Each row of this table is followed by its label. One hidden rule gives the labels. It looks at one to three of the table's principal directions, none of them among the few with the most spread.
tensor([ 34, -53, -68, -10,  -6,  67,  27, -25, -18,  -6,   4,  -7,   1,
         17,  12,  13,  18,  42, -20, -27, -27,   6,  10,  -7,   1,  -3,
         52,  17]) J790
tensor([ 12,  50,  40, -12,  13, -59,  -4,   8,  24,   6,  43,  -8,  34,
          5,  -2, -37, -36, -12,   5,  -7,  15, -26, -15,  15,  31,  21,
        -46, -14]) J601
tensor([-38, -57, -40,  33, -26,  65,  -8, -14, -18, -16, -85,  29, -65,
        -19, -12,  58,  63,   1,  31,  15, -38,  20,  36, -18, -42, -33,
         53,  37]) J601
tensor([  1, -31,   6, -28, -12, -16,   2,  15,  16,  19,  -5, -17,  43,
        -18,   9,   9, -13, -45, -42, -22,  -7,  42, -55,  12, -24,  52,
          2,  15]) J669
tensor([ 30, -25,   1, -13, -17,  16,  18,   3,  40, -24, -19,   5,   5,
         10,   7,  21,  -2,  -5,  15, -38, -22, -29,  29,  10,  20,  32,
         -8,  18]) J601
tensor([ -2,  41,  42, -31,  -3, -63,  -4,  10,  19,  23,  44,  -2,  50,
          4,   0, -40, -54, -45, -12, -22,  18,   4, -47,   3,  18,  36,
        -56,  -9]) J601
tensor([ 47, -15,  12, -23,  20, -30,  11,  -4,  39,  14,  52, -22,  54,
          9, -10, -14, -29,  15, -20, -19,  24, -30,   6,  20,  30,  49,
        -21,  -7]) J601
tensor([ -74,   79,   58,    0,  -25,  -99,  -70,   36,  -24,   53,   18,
          27,   48,  -23,  -18,  -54,  -70, -100,  -30,   15,   40,   53,
        -117,  -15,   -8,   18,  -72,  -12]) J655
tensor([-14,  20, -15,  -4,   1,   5,  20, -26, -43,  11,  33,  26,  -8,
         16,  32, -34, -10,   2, -21,  -4,  -3,  32, -36,  -6,  -5, -60,
          1, -18]) J790
tensor([-18, -18,   8, -11,  14, -23,  -9,   9, -14,  33,  17, -29,  24,
        -20,  -8,   0,   1, -18, -43,  25,  29,  48, -42,   1, -37,  15,
         12, -12]) J669
tensor([-16, -35, -43,   1, -10, -32, -22, -30, -28,  31,  34,   7,  36,
         -8, -10, -21,   7, -16, -49,   1,  -6,  43, -61,  17, -21, -15,
         36,   8]) J655
tensor([   8,   81,   56,   -7,  -15,  -47,    7,    0,   25,   -1,   31,
          70,   28,   28,   33,  -55,  -82,  -37,   12,  -49,    3,  -37,
         -31,   10,   66,   -8, -104,  -14]) J655
tensor([-52,  38,   4,  56, -18,  -8, -65,  13, -27,  -5, -44,  43, -41,
         -9, -36,   3,   7,  -8,  37,  42,  14, -18,  16, -21,   6, -40,
        -12,   1]) J655
tensor([  4,  14,  -3, -26,   8, -36,   2, -11, -17,  37,  64,  -8,  52,
          6,   7, -44, -38, -14, -46, -12,  19,  30, -64,   2,   3,  10,
        -13, -13]) J790
tensor([  5, -69, -68, -14,  27,  24,   3, -32, -41,  40,  47, -60,  15,
         -7, -37,   6,  39,  48, -38,  33,  22,  39,   0, -18, -42,   5,
         81,  -1]) J790
tensor([-15,  11,  23,   3,   1, -45, -18,   4,   7,  12,  13,   5,  17,
         -8,  -7, -13, -10, -25, -11,  10,  14,   7, -23,  14,  -2,   1,
        -17,  -7]) J601
tensor([-36,  26,  29, -14,   6, -35,  -1,  10, -19,  21,  12, -14,   4,
        -15,  12, -17,  -5, -39, -18,  18,  12,  51, -50,  -3, -34, -10,
         -9, -15]) J669
tensor([-53,  30,  35,  10, -18, -23, -25,  18,  -9,   8, -35,  24, -18,
        -18,  -3,   1,  -7, -53,  13,  15,   4,  28, -28, -14, -22, -10,
        -29,   3]) J601
tensor([-32,  51,   6,  23, -38,  22, -29,  19, -29, -13, -39,  57, -31,
         15,   7, -10, -30, -25,  22,  -6,   2,  -7,  -7, -34,  23, -32,
        -38,  -2]) J655
tensor([-35,  93,  77,  34, -17,   7, -11,  44,  13, -40, -76,  57, -63,
         -1,  26,   8, -23, -32,  65,   8,  -3, -32,  27, -16,  24, -31,
        -78,  -9]) J790
tensor([-59, -19,   5,   5, -25,  -6, -38,  17, -32,  42, -31,  22,  11,
        -27, -13,  11, -12, -61, -41,  17,  23,  74, -71, -23, -48,   9,
         -3,   8]) J790
tensor([-11,  71,  48,   5,  -2, -45, -11,   7,  21,  -7,  12,  24,  -4,
         10,  -9, -30, -35, -18,  48,  -3,   9, -42,  15,  -7,  38,  -3,
        -64,  -8]) J601
tensor([-37, -34,  25,   5,  11, -17, -11,  16,   5,  20, -37, -22,  -5,
        -43, -11,  36,  33, -33, -20,  37,   9,  52, -22,  11, -61,  17,
         21,   7]) J669
tensor([  1,  61,  42,  22,  22, -12,   0,  10,  13, -15,  -4,   9, -27,
          2,  -2,  -9,  -7,  23,  47,  21,  12, -45,  40,  -1,  27, -20,
        -39, -17]) J669
tensor([-23, -16, -23,  12,   8,   1,  -3, -18, -25,  12,  -6,  -4, -10,
        -19,   1,   4,  33,   4, -11,  21, -18,  36, -24,   8, -35, -28,
         40,   8]) J669
tensor([-44,  36,  28, -17,  11, -53,  23, -36, -32,  32,  56,  27,  -3,
          5,  23, -50, -15, -36, -11,   9,  14,  49, -48,  -3, -24, -63,
        -29, -27]) J601
tensor([-20,  17, -22, -13,  -5,  16,  33, -38, -51,   0,  36,  25, -34,
         29,  30, -33,   4,   2,   2,  -5,  -7,  29,  -6, -23, -10, -79,
          7, -21]) J601
tensor([-52, -13,   4,   7, -19, -55, -38, -13, -21,  54,   9,  43,  41,
        -26, -10, -20, -23, -65, -50,   4,  10,  64, -96,  10, -30,  -4,
        -14,  10]) J655
tensor([ -5, -42, -17, -12,   1,  -5,  -8,  -1,  -5,  31,   6, -21,  32,
        -19, -13,  10,   5, -13, -38,   3,   6,  39, -39,   2, -30,  33,
         26,  11]) J790
tensor([ 16,  41,  48,  -3,  20, -25,  16,  10,  24,  -4,  15,   6,  10,
          3,  21, -16, -27,   0,   4,  -4,  13, -20,   0,  17,  23,   4,
        -46, -19]) J669
tensor([ 20, -15, -10,  22, -10,  28, -38,  40,  15, -21, -42, -18,  -2,
         -3, -30,  34,   4,  21,   6,  12,  17, -38,  38,  -8,  19,  41,
         10,   7]) J790
tensor([ 19,  19,  23,  18,  15,   4,  -4,  15,  35, -22, -27,  -8, -13,
         -8, -11,  18,   7,  27,  41,   8,  -7, -51,  47,  11,  23,  20,
        -13,   8]) J669
tensor([-29,  45,  18,  -9,  -4, -39,   4, -21, -32,  34,  45,  49,  22,
          9,  29, -54, -46, -38, -31, -13,   9,  41, -76,  -1,   2, -42,
        -43, -18]) J790
tensor([ -75,   67,   93,  -13,  -36,  -85,  -25,   30,   -4,   29,   -6,
          67,   18,   -9,   28,  -37,  -70, -127,  -22,  -11,   30,   58,
         -98,   -6,  -13,  -13, -102,  -20]) J601
tensor([ 12,  45,  28,  11,  -5, -18,  -2,   4,  24,  -7,  -4,  42,  17,
          4,  19, -19, -39,  -9,  11, -27, -16, -31, -17,  19,  41,   5,
        -51,   6]) J790
tensor([ -5, -27,   4, -21,  12, -33,  -7,   1,   3,  31,  32, -38,  34,
        -14, -22,  -3,   1, -14, -30,  14,  27,  27, -23,   2, -25,  34,
         12,  -5]) J601
tensor([ 56, -10,  -3, -19,  -1,  -4,   4,  17,  36,  -8,  22, -18,  52,
         14,   6,  -6, -33,   9, -26, -36,   2, -34,  -5,  21,  40,  58,
        -13,   2]) J790
tensor([-32, -30, -10,   2, -20,   3,  -9,  -6, -14,  -1, -22,   8, -25,
         -5, -11,  18,  26, -25,   5,  10,  -1,  25,   6, -12, -30, -18,
         20,   6]) J601
tensor([ -1,  12, -25,  29,   1,  50,  -2, -11, -17, -26, -26,  13, -58,
         15, -15,  13,  27,  50,  54,  18,  -7, -41,  72, -26,  16, -40,
         16,   2]) J655
tensor([ -6, -33,  -5, -23,   2, -31, -29,  18,  11,  39,  13, -56,  53,
        -30, -43,   8,  -3, -24, -29,  10,  16,  29, -38,  -3, -28,  79,
         20,  18]) J601
tensor([-19,  88,  39,  10,  25,  -4,  26, -10, -17, -12,  11,  19, -50,
         12,  23, -32,  -6,  18,  55,  19,  -1, -18,  25, -16,  14, -64,
        -40, -25]) J669
tensor([-66, -17, -15,  29, -10, -12, -33, -14, -40,  15, -29,  15, -38,
        -25, -23,  13,  44, -24,   4,  46,  -1,  47, -14, -10, -53, -50,
         36,   6]) J601
tensor([ 28,  30,  -3, -16, -15,  28,  16,   5,   5, -34,  16,   2, -21,
         46,   0, -13, -22,  20,  43, -27,   8, -57,  63, -33,  49,  -3,
        -27, -13]) J601
tensor([ 15,  52,  62, -12, -45,   6,  28,  28,  47, -56, -44,  70, -23,
         34,  58,  -2, -52, -54,  39, -68, -25, -46,  21,   4,  55,  -3,
        -91,  -2]) J601
tensor([-20,  75,  53, -10,   1, -35,  12,   1,   9,  -6,  15,  18, -19,
         11,   9, -32, -27, -24,  50,  -4,   2, -19,  10, -15,  19, -19,
        -61, -13]) J601
tensor([   0,  -23,  -31,   63,  -17,   87,  -14,    9,    0,  -62, -106,
          34,  -88,   -3,   -3,   66,   62,   49,   58,   20,  -37,  -48,
          93,   -4,    7,  -44,   40,   22]) J790
tensor([-29,  69,  49,  20, -25, -32, -32,  23,  12,  -2, -28,  56,  -1,
         -3,   2, -19, -46, -46,  30, -11,  -1, -20, -24,  -5,  31,  -1,
        -71,   5]) J655
tensor([ 43, -10,  -4, -31, -14,  56,  54,   3,  18, -47,  -9,  -4, -29,
         38,  38,  14,   0,  16,  22, -43, -18, -31,  57, -12,  24,  -1,
         -4,  -6]) J669
tensor([  0,  40, -13, -16,  31, -63,   5, -50, -38,  58, 118,   6,  60,
         13,   1, -84, -43,  13, -42,   0,  23,  23, -73,   7,  15, -31,
        -16, -26]) J655
tensor([-27,  17,  -9,  32,  15,  -3, -25,   0, -28,   9, -14,  -4, -17,
        -21, -12,   1,  22,  17,   2,  41,  -1,  14, -13,   2, -19, -28,
         23,  -1]) J790
tensor([-25,  88,  83,  26,   8, -20,  20,   9,  27, -30, -41,  58, -54,
         -5,  39,  -7, -12, -20,  66,   4, -20, -31,  23,  14,  20, -50,
        -76, -10]) J669
tensor([ -59,   12,    4,  -24,   -3,  -86,  -23,  -35,  -47,   83,   81,
          19,   59,  -12,  -14,  -65,  -40,  -66,  -60,    7,   32,   85,
        -119,   -7,  -36,  -17,  -20,  -12]) J601
tensor([ 19,  25,  12,  -9,  -4,   9,  23,  -8,  24, -13,   0,  18,  -2,
         13,  13,  -8, -17,   5,  33, -32, -23, -32,  19,  -1,  30,   8,
        -29,  11]) J601
tensor([ 13,   0,  17, -38,  -4, -14,  19,  14,   6,  10,  27, -17,  34,
          7,  24, -14, -30, -30, -38, -25,  11,  27, -41,   2,  -3,  29,
        -18, -12]) J669
tensor([-24, -12, -39,  22,   8,  -4, -48,  -7, -37,  42,  13, -15,  20,
        -20, -50,  -6,   6,  18, -18,  37,  22,  20, -27, -18, -16,  10,
         34,   9]) J655
tensor([ -6, -36,  32, -33,   9, -40,   5,  22,  31,  34,  -4, -42,  54,
        -42,   4,  18,  -3, -53, -50,  -4,   1,  59, -67,  26, -48,  72,
          3,  14]) J669
tensor([ -1, -57, -45,  15, -39,  57, -14,  11,  -3, -41, -66,   3, -41,
          5,  -8,  50,  45,   1,  14,  -6, -27,  -8,  46, -10, -11,  -4,
         51,  23]) J655
tensor([ 23,   8,  22, -14, -13,  -1,  26,   2,  25,   0,  -4,  46,  35,
          6,  52, -11, -46, -30, -32, -55, -23,   8, -51,  28,  24,  15,
        -44,   8]) J790
tensor([-12,  15,  28,  -9,  -3, -34, -16,  26,  16,  12, -10, -17,  27,
        -23,  -3,   0, -13, -37, -10,  -1,  -3,  18, -40,  10, -12,  42,
        -15,  10]) J669
tensor([ -5, -57, -31,   3,  -9,  18, -14,   3, -17,   3, -11, -16,  -1,
         -4, -14,  24,  26,  -1, -32,  15,  14,  26,   0,  -4, -27,   2,
         43,  -1]) J655
tensor([-15, -10,  -3, -21,  23, -16,  31, -34, -11,  41,  32,  -9,  22,
        -21,  13, -16,   5,  -9, -23,  -1, -16,  54, -53,   9, -38,  -5,
         13,   9]) J669
tensor([  7, -30, -23,  18,  20,  13, -16,  -1,   6,  -5, -11, -46, -17,
        -14, -47,  29,  48,  46,  27,  39,   6, -26,  58,  -3, -11,  17,
         47,   9]) J601
tensor([-18,  43,  40, -14, -25, -50, -19,  18,  15,   9,  10,  24,  27,
          5,   0, -27, -50, -58,   3, -23,  10,  -2, -37,  -4,  20,  23,
        -59,  -1]) J601
tensor([ -49,  127,   90,   20,    2,  -18,   18,    8,  -12,  -13,  -19,
          83,  -57,   12,   50,  -50,  -54,  -30,   76,   -3,  -12,  -18,
         -11,  -24,   35,  -75, -114,  -22]) J669
tensor([ -4,  46,  28, -13,  14, -13,  -5,  29,   0,   4,   9, -43,   2,
         -5, -12, -10, -12,   0,  18,  17,  18,  -4,   1, -20,  -1,  29,
        -17, -11]) J669
tensor([ 26,   8, -13, -15,  20, -37,   1, -17, -10,  25,  77, -14,  52,
         14,   1, -45, -27,  18, -43,  -5,  22,   0, -36,  16,  20,   2,
         -1, -21]) J790
tensor([-10,  68,  67,   1, -38, -28, -25,  57,  31, -24, -41,  42,  10,
          6,  23,  -9, -62, -68,  13, -31,   3, -22, -28,   0,  39,  29,
        -86,  -3]) J790
tensor([  4, -34, -53, -22,  20,   0,  16, -39, -41,  26,  66, -43,  12,
          9, -14, -22,  25,  33, -28,  15,  10,  31,  -9, -11, -26, -20,
         57, -11]) J601
tensor([  5,  29,  25,  18, -48,   5, -36,  45,  33, -38, -60,  47,  -2,
         11,   2,  13, -38, -38,  25, -35,  -9, -49,  13,  -3,  49,  31,
        -53,  14]) J655
tensor([  3, -75, -62,  -5,  -2,  33,   3, -23, -22,   3,   1, -31, -10,
         -2, -21,  26,  50,  24, -16,  11,  -7,  23,  20,  -6, -35,  -6,
         75,  12]) J601
tensor([  2, -43, -16, -14,  28, -23,  12, -23,  -5,  36,  37, -35,  33,
        -22,  -4,  -3,  22,   7, -44,  14,   3,  44, -38,  23, -39,  10,
         39,   1]) J669
tensor([ 15,  80,  52,  -5,  17, -64, -17,  13,  22,  15,  59,   6,  42,
         15, -13, -54, -68,  -3,  13,  -5,  39, -49, -10,   1,  58,  25,
        -79, -25]) J655
tensor([ -6,  49,   9,   5,  20, -49,   0, -38, -19,  31,  73,  34,  21,
         16,  -3, -61, -34,  12,   0,   4,  22, -11, -23,   3,  29, -43,
        -37, -23]) J655
tensor([-31,  40,  48,  14, -28,   5,  -9,  23,   7,  -8, -52,  66, -22,
          0,  22,   5, -36, -49,  17, -15,   1,   3, -15, -13,  12, -12,
        -65,   1]) J790
tensor([ 29, -11,  37, -36,  -5, -48,  18,  -2,  49,  26,  39,  21,  76,
          3,  21, -21, -60, -45, -44, -54,   8,   5, -55,  32,  23,  57,
        -57,   4]) J601
tensor([ -6, -31, -13, -18,  -7, -10, -26,  19,  -2,  30,   5, -39,  40,
        -19, -30,   8,  -7, -22, -35,   4,  18,  32, -37, -11, -23,  60,
         19,  11]) J790
tensor([ -5,  80,  57,  13,  -1, -22, -13,  30,  19,  -6, -14,  32,   3,
          1,  13, -20, -49, -18,  26,  -7,   6, -30, -11,  -1,  38,   9,
        -73,  -7]) J790
Here are more rows. What is the label of each one?
tensor([  50, -108,  -78,   -7,  -15,   51,  -22,    9,   14,  -16,  -10,
         -59,   19,    8,  -52,   50,   37,   44,  -20,   -4,   10,  -30,
          60,   -8,    3,   67,   79,   21]) J655
tensor([ -4,  -7, -18,  36, -44,  42, -33,  22,  15, -43, -86,  41, -33,
         -1,  -7,  38,  13,  -8,  38, -16, -38, -37,  34,  -3,  22,   4,
          4,  34]) J655
tensor([  3, -36, -31,  19, -37,  48,  -9,  -9,   6, -10, -48,  58,  -9,
          7,  -1,  26,  -4,  -5,   7, -33, -26, -15,  12,  -8,  18,   1,
         -1,  32]) J655
tensor([-25,  52,  24,  17,  15,  19,  26, -10, -13, -29, -25,  11, -76,
          4,  16,   2,  31,  20,  68,  25, -19, -15,  53, -16,  -7, -65,
         -7, -10]) J669
tensor([ 19,  -6, -23,  -9,  46,   4,  36, -38, -22,   8,  60, -42, -13,
         11,  -2, -18,  32,  63,   3,  27,  12,  -4,  34,   0, -10, -38,
         38, -23]) J669
tensor([-31,  14,  32,   0, -22, -21, -28,  31,   4,  13, -30,  17,  12,
        -16,  -3,   5, -25, -56, -12,   0,  12,  26, -42,  -7, -12,  24,
        -32,   4]) J790
tensor([ 10,   6,  20,   6,  22, -17,  -5,  19,  14,  18,  -6, -13,  37,
        -28,  16,   3, -12,  -3, -40,   6,  -2,  21, -54,  33,  -9,  30,
         -3,   2]) J790
tensor([ 28,  83,  27,  14,   8,  -6, -12,  32,  10, -21,   8,   7,  11,
         16,  14, -30, -46,  22,  18,  -8,   6, -53,   2,   3,  60,   9,
        -50, -16]) J790
tensor([  52, -112,  -80,  -11,   -4,   51,    2,  -16,   10,    9,    3,
         -35,   41,   -1,  -23,   38,   27,   42,  -48,  -21,  -10,    1,
          11,   12,   -7,   56,   75,   30]) J655
tensor([  4,  63,  47,  -5,   4, -47,  -6,  12,  11,  19,  34,  33,  43,
          6,  22, -45, -67, -28, -20, -20,  19,  -5, -55,  12,  36,  10,
        -73, -18]) J790
tensor([ 32, -17, -42,  17,  15,  68,  22, -15, -13, -32, -10, -12, -44,
         20,   1,  21,  37,  75,  28,  10, -10, -39,  75, -11,  15, -32,
         42,  -4]) J790
tensor([  0, -86, -37, -21,   2,  19,  28, -36,  -3,  25,   7, -12,  11,
        -13,  -1,  24,  33,  -3, -33,  -9, -14,  49, -14,   6, -47,   9,
         49,  20]) J601
tensor([  68,   92,   70,  -12,   16,   -4,   38,   30,   69,  -54,   11,
           7,    0,   36,   36,  -21,  -55,   27,   60,  -44,   -3, -107,
          65,   14,   92,   29,  -91,  -19]) J669
tensor([-10, -41, -24,  14,   4,  30,   6, -13, -10, -15, -29, -11, -42,
         -7, -10,  34,  54,  22,  16,  25,  -9,   5,  43,  -2, -29, -27,
         47,   6]) J601
tensor([ 30,  -4, -18,  16, -13,  45,  11,  -3,  14, -40, -29,  27, -27,
         22,  12,  16,   6,  30,  30, -24, -23, -50,  53,   2,  37, -14,
         -1,   9]) J655
tensor([-52, -13,   9,   1,   9, -18, -22,   8, -27,  23,  -7, -37, -24,
        -25, -36,  15,  34, -20,   2,  55,  31,  45,   0, -24, -58,  -8,
         28,  -9]) J601
tensor([ -5, -56, -31, -22,   4, -10,  10, -28,  -7,  31,  25, -25,  26,
        -14, -13,   5,  22,  -8, -30,  -2,  -8,  43, -28,   6, -38,  16,
         42,  16]) J601
tensor([ 30, -58, -32, -24,   7,  16,  18,  -4,   5,  -2,  16, -47,  18,
          1,   1,  17,  24,  16, -32,  -6,  -2,  14,   7,  11, -18,  25,
         48,   1]) J669
tensor([ 71, -29, -13, -16,  -5,  65,  48,  -7,  52, -41, -15,   5,  -8,
         31,  16,  28,  -5,  44,  35, -56, -27, -71,  81,   1,  51,  35,
        -10,  18]) J601
tensor([ 18,   6,  11, -15,  11,  -5,  12,   7,  22,  -2,   7, -27,  13,
         -4,  -2,   2,  -2,   6,  10,  -7,  -7, -13,   8,   5,   4,  33,
         -4,   6]) J669
tensor([ -5, -20, -16, -11,   4,  -4,  -1, -10, -18,  24,  25,  -9,  19,
         -1,  -3,  -8,  -4,  -2, -32,   4,  14,  29, -27,  -4, -15,   1,
         13,  -5]) J790
tensor([-29,  25,  31, -22,  15, -84, -18,   6, -17,  44,  62, -29,  46,
        -13,  -7, -44, -24, -43, -46,  24,  40,  49, -74,   8, -26,   6,
        -16, -28]) J669
tensor([ 14, -42, -48,  11,   2,  10,  12, -39, -19,   7,  16,  26,  17,
          0,  27,  -7,  17,  19, -46, -14, -29,  24, -37,  35,  -7, -38,
         41,   8]) J790
tensor([ 36,  -4, -14, -37,   2,  31,  41,   1,   0,  -3,  24, -21,  18,
         18,  31,  -8, -19,  12, -21, -36, -11,   8, -12,  -6,   9,  20,
          3,  -4]) J790
tensor([ 27,  22,  -5,  -6,   7, -36,   9, -35,   8,  19,  65,  36,  50,
         19,  13, -51, -45,   9, -19, -35,  -3, -21, -34,  24,  46,  -9,
        -34,  -4]) J655
tensor([  2, -45, -33,   6,   0,  -3, -21, -12, -12,   6,  21, -20,   2,
          7, -38,   7,  22,  19, -10,  22,  26,  -7,  29,  -7,  -7,  -2,
         36,  -7]) J601
tensor([ 25, -99, -63, -19, -22,  92,  23,   0,  -6, -27, -38, -34, -33,
         14,  -9,  61,  49,  27,  -5, -12,  -9,   7,  62, -28, -26,  18,
         72,  17]) J601
tensor([  3, -70, -28,   4,  -3,  15,   0, -14,  18,   3, -30, -13,   2,
        -23, -17,  41,  41,   2,  -5,   0, -26,  12,  11,  16, -30,  24,
         47,  32]) J601
tensor([-48,  36,  41,  24, -50, -28, -31,  17,   3,  -8, -51,  94, -10,
         -2,  26,  -7, -38, -82,   2, -23, -11,  14, -48,   6,  11, -30,
        -65,   6]) J655
tensor([ 13,   6,   5,   9, -28,  85,  43,   9,  26, -81, -90,  26, -95,
         23,  33,  51,  38,  15,  88, -29, -56, -53, 106, -18,  17, -29,
         -2,  19]) J601
tensor([ -22,  107,   86,  -19,    2,  -75,   -6,   28,   12,   19,   34,
          19,   31,    3,   19,  -57,  -77,  -59,    6,  -10,   27,    1,
         -58,   -4,   27,   13, -100,  -26]) J669
tensor([-11, -71, -45,   8, -18,  26, -42,  13,  -6,  22, -34, -25,  17,
        -25, -50,  42,  23,  -3, -23,  15,   8,  23,  -6, -15, -31,  53,
         50,  30]) J655
tensor([ 22,  41, -10, -17,  19, -16,  26, -31, -30,  23,  87,  20,  34,
         33,  30, -66, -49,  23, -34, -21,  19,   2, -40,   1,  35, -37,
        -28, -32]) J790
tensor([ -3, -92, -57,  -9, -44,  21, -23,   1,  -5,  14, -30,   4,  35,
        -13,  -9,  31,  11, -37, -57, -28, -22,  48, -49,   6, -30,  41,
         51,  37]) J655
tensor([  0, -21, -26, -34,  19,   2,  29, -29, -21,  18,  50, -51,  -2,
          6, -15, -11,  25,  21,   4,  10,   6,  22,  15, -21, -28,  -3,
         38,  -7]) J601
tensor([ -21,  113,   69,  -34,   -2,  -95,   13,  -16,   -7,   37,   95,
          54,   47,   30,   33, -101, -100,  -62,   -6,  -37,   25,    7,
         -80,   -5,   44,  -28, -115,  -35]) J601
tensor([-15,  19,  29, -11,  10, -12,  29,  -5,  -2,  10,   0,  13,  -1,
        -11,  38,  -9,  -6, -25, -12,  -6, -13,  38, -41,  13, -21, -18,
        -18,  -5]) J669
tensor([ -6,  80,  40,  25,  -1,   7,  -2,   9,  14, -29, -24,  39, -44,
         15,   0, -11, -21,  14,  78,   0,  -4, -63,  55, -20,  47, -25,
        -60,  -4]) J601
